One turn sends every row of this set to another row. A few are shown first. Where does it send the rows asked after them?
K996: [+1.97, -0.88, +1.28, +0.29, -0.34, +0.76, -0.96, +1.46, -2.46, +1.37, -2.17, +0.89, -1.21, -0.08, +1.62, -1.22, -1.36, +0.87, +0.61, -1.30, -0.89, +2.31]
K196: [-1.05, +2.18, +1.37, +1.03, -0.98, -2.39, +1.12, -2.70, +0.37, -1.87, -1.57, -2.00, +0.33, +1.41, -1.86, +0.16, -2.28, +2.19, -0.81, -2.55, +0.61, -0.61]
K408: [+0.44, +0.60, -0.67, +0.76, -1.65, -0.53, -1.62, -0.10, -0.20, +0.61, +2.75, -0.63, -1.39, +0.09, +2.00, -3.48, -2.76, +2.82, -0.14, -0.77, +0.50, -0.33]
K421: [+0.80, +1.06, +1.08, +1.53, +1.19, +0.14, +4.34, +1.20, -0.62, -0.67, -1.69, +0.88, +0.00, +2.22, +1.83, +0.51, +1.37, -0.93, +0.81, -0.08, -0.32, +1.16]
K771: [-1.43, -0.46, +2.30, -1.58, -1.57, -0.45, -0.66, -2.14, +0.15, -0.11, -1.47, -0.90, +0.40, +1.41, -0.33, +0.99, -2.70, +2.67, -1.35, -2.46, -0.50, -0.53]
K746: [+1.16, +2.02, +0.05, +2.58, -2.26, -0.81, -2.37, -0.06, +2.29, -0.05, +1.32, -0.47, -0.08, +0.91, -1.11, -3.24, -1.54, -0.85, +2.56, -0.22, +2.29, -0.61]
K719: [-1.73, +1.77, -0.97, +1.65, +0.26, -1.65, +3.29, -0.56, +1.18, -2.26, +3.04, -1.28, -0.06, +2.05, +0.73, -1.06, -0.64, +0.88, +0.65, +0.40, +0.89, -0.89]
K57: [+2.25, +1.99, +0.41, +2.19, +0.84, +0.54, +0.66, +0.04, +0.47, +0.30, +3.25, -2.38, +1.54, +3.62, +1.17, +0.46, -0.44, -1.63, +2.11, +0.69, +2.20, -1.31]
K805: [+1.76, +2.52, +0.21, +4.66, +1.68, +0.86, -0.14, +0.96, +0.28, +1.71, -1.52, -1.22, +1.26, +2.56, +0.67, -2.81, -1.59, +2.50, +0.48, -0.48, +0.02, -0.56]
K217: [+1.37, +1.65, +0.50, -1.29, +2.88, +0.36, +0.17, +2.75, +0.55, +2.13, +0.52, -0.28, +1.93, +2.32, +1.48, +2.44, +0.86, +0.04, +1.05, -0.12, -0.35, +1.28]
K961: [-0.99, +2.93, +2.35, +0.16, -0.25, +2.27, +1.00, +0.19, +0.83, +1.30, -0.87, -1.41, +0.57, +1.54, -0.94, -3.70, +1.17, +1.81, +2.15, +0.50, -0.40, -0.30]
K519: [+2.29, -1.35, -2.02, +1.92, +1.01, -0.94, +0.64, +2.21, +1.18, +2.10, +0.61, -1.78, +1.87, +1.56, +2.18, -1.49, -0.93, +1.34, -0.46, -2.96, +2.12, -0.29]
K530: [+0.34, +1.71, +0.18, -0.90, -0.21, -0.97, -2.94, +2.67, +2.30, +1.78, -1.38, +1.60, +0.33, -0.40, -0.81, -1.25, -0.26, +0.77, +1.50, -1.08, -0.22, +2.01]
K698: [-0.48, -0.94, +0.13, -2.57, -0.94, +0.49, +1.76, +1.51, +1.72, +1.66, +1.26, -1.97, +1.19, +0.58, +0.54, -2.32, +1.86, +0.67, +1.13, -1.98, +1.72, -0.06]
K806: [-0.37, +2.55, +1.58, -2.45, -2.15, -2.39, -0.08, -1.08, +0.49, +0.11, -0.62, +0.76, +1.44, +4.62, -0.25, +0.41, +0.18, -0.14, -1.29, -0.21, -0.90, -0.44]
K581: [+2.24, -0.16, +0.86, +0.51, +0.40, +0.89, -1.09, +1.06, -1.95, +1.27, -2.16, +0.70, -1.28, -0.92, +1.85, -2.45, -0.04, +0.87, -0.05, -0.61, -0.62, +1.76]
K573: [+0.10, +2.43, +2.44, +0.56, -1.67, +0.11, -0.90, +0.19, +0.82, -1.65, -2.89, +0.91, +1.47, +4.12, -0.43, +0.73, -3.53, -0.12, +0.67, -2.34, -0.18, -0.24]
K984: [-0.79, +1.77, -0.58, +1.12, +0.10, -0.51, +3.64, +0.54, +1.76, -2.11, +3.27, -1.18, +0.15, +2.02, +1.62, -1.26, -1.29, +1.83, +0.97, -0.04, +1.56, -0.71]
K655: [+1.28, -1.57, +1.62, -0.99, -0.96, +0.01, +0.94, -2.41, -1.53, +0.54, -1.48, +0.17, +1.76, +2.93, +0.44, +0.94, -1.38, +0.08, -2.45, -2.48, -0.53, +0.18]
K270: [-0.07, +1.72, -0.49, -0.18, +0.34, -0.48, -3.57, +2.14, +2.10, +1.59, -1.51, +1.11, +0.85, -0.54, -0.75, -0.69, -1.43, -0.69, +1.18, -2.41, +1.16, +1.60]
K589: [+0.89, +1.88, -0.92, +1.74, -2.76, -0.83, -2.28, -1.07, +1.61, +0.75, +1.59, -0.77, +0.91, +0.44, -1.24, -1.56, -0.53, -0.95, +2.47, +0.00, +3.35, -0.76]
K77: [+0.79, +0.48, -0.97, -1.56, -0.32, -2.86, -1.45, -2.65, -1.36, -0.33, +0.41, -2.08, +1.71, +2.16, -0.70, +1.60, +0.95, -0.07, -1.15, -0.83, +1.88, -0.07]
K873: [+2.44, +2.40, +1.10, +0.86, -0.05, -0.15, +0.70, +0.30, +0.47, +0.90, +2.73, -1.73, +1.53, +4.38, -0.16, +1.04, +0.24, -0.81, +1.84, +1.92, +1.60, -1.67]
K617: [+1.07, +0.99, +0.99, +0.90, +2.16, +0.96, +4.19, +1.69, -0.06, -1.41, -1.65, +0.16, +0.27, +1.01, +1.48, -0.20, +1.41, -0.12, +1.05, +0.09, +0.41, +1.39]
K827: [+1.25, +0.28, -0.13, +1.43, +0.13, -0.40, -2.23, -1.36, -0.99, -2.07, -1.89, -1.91, +1.74, +1.64, -0.88, +1.91, -2.79, -0.04, +0.81, -3.00, +2.59, +0.17]
K967: [-0.55, -0.18, -0.76, +0.40, -1.23, -0.98, -1.99, -0.31, -0.63, -0.19, +2.58, -1.28, -1.24, -0.23, +0.55, -2.80, -3.36, +2.68, +0.40, -0.80, +0.35, +0.25]
K475: [+1.60, +1.08, +0.66, +1.58, -0.39, -1.93, +2.77, -2.97, -1.25, -1.20, -1.63, -0.91, +1.74, +2.90, -1.09, +0.12, -0.94, -0.47, -1.92, -2.59, +0.64, +0.06]
K614: [+1.51, +2.22, +1.53, -0.98, +3.02, +0.14, -0.59, +3.51, +0.97, +1.72, -0.40, +0.14, +1.52, +3.41, +0.30, +1.84, -0.67, -0.50, +0.50, -0.48, -0.53, +0.66]

K746 turns into K530
K984 turns into K408
K967 turns into K996
Where do these go?
K614 turns into K873
K655 turns into K475
K573 turns into K806
K961 turns into K698

One turn sends every row of this set to another row. A few are shown first. Where does it send the rows asked after them?
K596: [-0.25, +1.62, -0.83, -0.71, -0.38, -0.46, -2.95, -0.08, -0.04, -0.62, +1.27, -1.23, +0.54, -0.61, -1.93, +0.32, -0.57, +0.08, -5.44, -1.14, -1.58, +2.93, -0.30, -0.21, -0.52, +2.14, -0.60, +2.28, +1.98, +0.18, +1.10]
K796: [-1.13, +0.36, -0.38, -2.26, -1.84, -0.35, +0.64, +0.10, -0.28, +0.53, -0.47, -2.92, +0.74, -2.37, -1.46, +0.01, -0.17, +0.78, -2.14, +1.69, -1.79, +0.61, +1.22, +0.85, +1.19, +1.59, +0.16, -0.62, +0.12, +1.58, +4.34]
K664: [-0.39, +1.64, -1.06, -2.11, +0.41, +0.01, -0.26, +1.44, -1.51, -0.32, -1.98, +1.95, +0.93, +0.08, -1.65, -2.48, -1.80, -0.37, +0.59, +0.24, -0.26, -0.49, -0.21, +1.57, -1.04, +1.29, +0.36, +0.61, -2.61, -3.65, +1.64]
K251: [-0.85, +1.02, -3.94, -0.63, -2.58, +0.98, -1.68, -1.35, +1.15, -1.98, -1.97, -1.05, -0.38, +1.09, -0.88, -2.23, -1.73, -1.83, -1.17, +0.18, -0.94, +0.98, +0.30, +1.08, -1.43, +1.91, +0.07, -1.47, +0.58, +0.09, +1.57]
K902: [+0.37, +0.45, -1.09, +1.99, -1.71, +3.43, +1.75, +0.40, +0.01, +2.16, -1.39, -2.64, -2.55, -1.90, -0.46, +0.05, -0.54, -0.28, +1.46, +0.07, -2.33, -0.26, -0.40, +0.48, -4.09, +1.33, +1.08, +0.58, +1.27, -0.66, +1.23]
K229: [+0.41, -0.81, -0.35, -2.29, -0.81, -0.63, +0.58, +1.38, +0.77, +0.15, +0.76, +1.73, -1.48, -1.72, -0.66, -0.84, +0.64, +1.99, -2.61, -3.26, -1.72, -2.89, -1.61, -0.88, -1.98, -0.84, +0.66, +1.07, +2.52, +1.01, -0.76]
K536: [-0.78, +1.63, -0.98, -2.80, -0.57, -0.99, +1.99, +1.33, -2.89, +0.48, +0.18, -2.74, -0.70, -0.77, -2.36, +0.13, +2.70, -0.74, +1.99, -0.37, -1.06, +0.11, +0.94, -0.98, -1.12, +1.89, -2.59, +1.77, +0.78, -1.93, -2.51]
K82: [-0.59, -2.54, -1.53, -1.51, -0.07, +0.96, -0.96, -0.12, -0.01, +0.55, +0.88, +1.33, +0.32, -1.71, +0.33, -0.73, -0.40, +0.12, -2.46, -4.92, -1.28, -0.79, -1.21, -3.97, -2.73, +0.80, +0.00, +0.42, +1.48, -0.33, -0.84]
K111: [-3.55, -1.83, -1.76, -1.21, +0.48, -3.02, +1.36, +0.92, -1.50, -0.26, +0.51, -0.24, +0.01, -0.44, -2.26, -1.39, -1.60, +0.15, +0.04, -2.81, -0.37, +1.12, +0.23, +1.89, -4.42, -0.13, +0.83, -0.53, -1.97, -1.38, -0.74]
K921: [+0.53, +0.62, -1.00, -0.53, +2.76, -2.08, -3.49, +1.21, +1.39, +1.20, -0.82, -0.71, -0.06, -1.49, -1.84, +1.42, -0.09, -0.48, +1.58, -1.01, -0.09, +1.01, -2.65, -2.38, +0.27, +2.86, +1.29, +1.09, +0.63, +0.70, +0.69]
K78: [+0.03, +0.32, -0.31, -3.39, -1.07, -1.69, +0.50, -1.81, -3.00, -0.27, -0.21, -2.00, -1.60, -1.66, -1.19, +1.30, +0.25, -3.96, +1.35, -1.65, -1.64, +1.09, -0.08, -0.56, +0.52, +2.72, -1.51, +1.04, -0.27, -0.61, +2.82]
K824: [+4.26, +1.25, -2.06, +0.30, +0.68, -0.66, +0.55, +1.37, -0.06, +2.92, +2.14, +0.12, +0.41, +1.05, -4.53, -0.11, -1.75, -0.61, -0.34, -0.42, -1.57, +0.52, +0.47, -0.02, +0.36, +1.77, -0.09, +1.60, +0.75, +0.60, +0.23]
K160: [-1.95, -0.67, -0.87, -0.42, -1.05, +0.00, +1.59, -0.89, -1.68, -0.91, +3.56, -0.68, -1.26, -3.94, -0.26, +1.47, +0.34, -0.44, +1.65, -2.17, -0.56, +1.34, -0.99, +1.56, -3.67, +1.88, -0.11, -0.14, -1.29, -2.71, +0.48]
K413: [-0.21, +3.36, -2.08, -1.19, -0.19, +1.00, +1.23, -0.17, -0.35, +0.51, +1.58, -0.10, +0.39, +0.74, -1.55, -0.65, +0.63, -0.04, +3.25, -0.66, -0.50, +0.42, +1.75, +1.04, -1.94, +1.09, -0.82, +0.77, -2.25, +0.16, -3.48]
K451: [-0.92, -1.72, -0.65, +0.00, -2.72, -0.79, +0.49, -0.48, -0.61, +1.89, +1.46, +1.00, -0.17, -2.10, -0.78, +0.70, -0.02, -0.39, -2.97, -3.13, -2.62, -1.58, -1.50, -1.73, -1.86, -1.96, -0.09, -1.00, +0.68, +0.32, -2.14]
K600: [-0.22, -1.54, -0.61, -2.75, +1.00, -2.59, -1.66, +0.79, +2.32, +2.13, +0.09, -1.71, -1.56, -0.73, -3.92, +1.35, -3.24, +0.12, +0.51, +0.63, -1.56, +1.32, -0.92, -1.97, -1.11, +0.41, +0.36, -1.01, -0.92, +1.10, -0.70]
K714: [-0.50, +0.58, -1.16, +1.73, -0.15, -0.94, -2.68, +1.32, -1.11, +1.45, -1.61, +1.84, -1.19, -3.20, -0.55, +0.40, +1.31, +0.06, +1.03, +0.73, -1.64, +0.96, -2.05, -0.31, -1.97, +3.79, -0.38, +0.99, +2.73, +0.54, -0.59]
K869: [-0.98, +2.36, +0.44, -0.98, -1.53, -0.38, +0.74, -0.35, -1.05, -0.46, +2.08, -2.58, -2.18, -3.18, +0.35, +1.82, +0.50, -0.12, -2.01, -0.59, -1.79, +0.91, -3.26, +1.59, -0.64, +1.69, -0.14, +2.85, +1.64, -1.16, +0.92]
K817: [-0.51, -1.86, -1.77, -1.07, -0.86, +0.27, +1.40, +0.32, -0.67, +1.50, +0.81, -1.79, +0.40, -0.98, -2.36, -0.71, +0.23, +0.63, +3.59, -0.60, -1.58, +0.42, +1.77, -0.92, -4.91, -0.35, +0.70, +1.34, +0.61, +0.00, +4.53]
K209: [-2.12, +1.84, -1.37, +0.15, +0.15, +1.22, -1.46, -1.44, -0.68, +1.62, +0.06, -1.03, +1.09, +0.61, -1.69, -4.11, -0.30, +1.03, +0.48, +0.50, -1.81, +1.58, +1.57, -0.75, -0.84, -0.43, +1.04, +1.07, -2.86, -0.73, -1.07]
K722: [+1.20, +1.41, -1.45, +3.01, +0.08, +1.85, -0.64, +0.91, -0.51, +1.19, -0.04, -1.92, +1.10, -0.38, -1.59, -0.16, -1.13, -2.26, -0.07, +0.37, -2.89, -0.55, -1.54, -1.49, -0.39, +1.50, +0.42, +3.84, +0.65, -2.37, +0.55]
K95: [-1.59, -0.37, -0.21, -1.06, -1.01, -0.52, -0.78, +0.32, -0.34, +1.32, +0.78, +1.62, +0.35, -2.64, -0.42, -0.66, -0.40, -0.54, +2.99, +2.95, -2.10, -0.44, -1.98, +2.53, -3.84, +0.45, -1.29, +1.18, +2.64, +0.51, +0.44]
K535: [-0.06, +0.38, -0.91, -2.22, +2.16, -1.24, -1.00, -0.27, +0.73, -0.04, -0.12, -0.33, +1.62, +1.68, -2.63, -2.01, -1.90, -0.04, -2.59, -3.09, +1.25, +2.64, -0.48, +2.07, -2.26, +0.77, +0.34, -0.49, +0.40, +0.70, +0.51]
K976: [+1.56, -2.01, -2.41, -1.01, -1.15, -2.69, +2.32, -0.46, -2.00, +1.92, -0.74, -1.67, +0.31, +2.27, -3.97, -1.53, -1.25, +0.36, +1.81, -1.91, -1.16, +2.01, -0.33, -1.91, -2.01, +0.90, -1.04, +1.07, +1.34, +0.96, +0.81]
K651: [-0.64, +0.36, -2.68, -1.66, -2.09, -1.04, +0.71, +2.10, -2.99, +0.71, +0.97, +0.18, -0.56, -0.63, -0.53, +1.44, -2.32, -0.14, +1.84, -2.01, -1.55, -0.08, +1.21, +1.63, -0.11, +4.85, +0.31, -0.24, -1.77, -0.27, -0.83]
K933: [-0.22, -0.73, -0.09, -2.71, +0.96, +0.32, +0.53, +0.02, +0.81, +2.84, +2.22, +0.90, +0.59, -2.03, +0.44, +0.07, -0.65, -1.19, -1.40, -4.09, -0.72, -2.37, -2.15, -1.07, -2.00, -2.01, +1.15, -0.06, +0.44, +0.30, +0.19]
K914: [+0.98, -1.16, +0.03, -0.94, -1.40, +0.35, -0.53, -1.64, +0.41, -1.04, +2.50, +1.82, +1.87, -1.76, -0.71, +0.03, +1.67, -0.03, -0.81, -3.56, -0.87, -1.87, -2.42, -1.52, -1.48, -1.42, -0.43, +0.35, +1.78, -0.22, +0.09]
K941: [-0.66, +0.14, -1.57, -2.85, -0.30, +0.79, -1.09, +0.78, -1.56, +1.72, +2.65, -4.76, +0.10, -1.87, -1.96, -0.96, +2.66, +0.27, +0.65, -0.28, -0.83, +0.70, +1.96, -0.83, +0.21, +2.93, -0.51, +0.21, +2.96, -0.78, +1.05]
K866: [-1.45, -3.20, -0.16, -2.28, -1.28, -0.33, -0.71, -1.72, +0.72, +0.85, +0.95, -0.76, +1.35, -0.91, -2.11, -0.12, -3.23, -0.50, +2.58, +1.90, -1.69, +1.74, -1.80, -0.71, -3.34, +0.15, -2.22, -1.01, +0.37, -0.04, -0.64]
K226: [-0.87, +1.37, -1.54, -1.81, -0.04, +1.17, -1.91, -1.93, -0.22, +2.62, +0.04, -4.22, -2.55, +0.18, -1.48, -4.30, +0.57, -0.44, -0.42, -0.27, -1.32, +1.46, +0.43, +0.22, -0.08, +0.53, +1.33, -0.34, +1.77, +0.17, +0.53]

K796 turns into K251
K722 turns into K824
Where do these go?
K451 turns into K914
K596 turns into K535
K226 turns into K209
K921 turns into K600

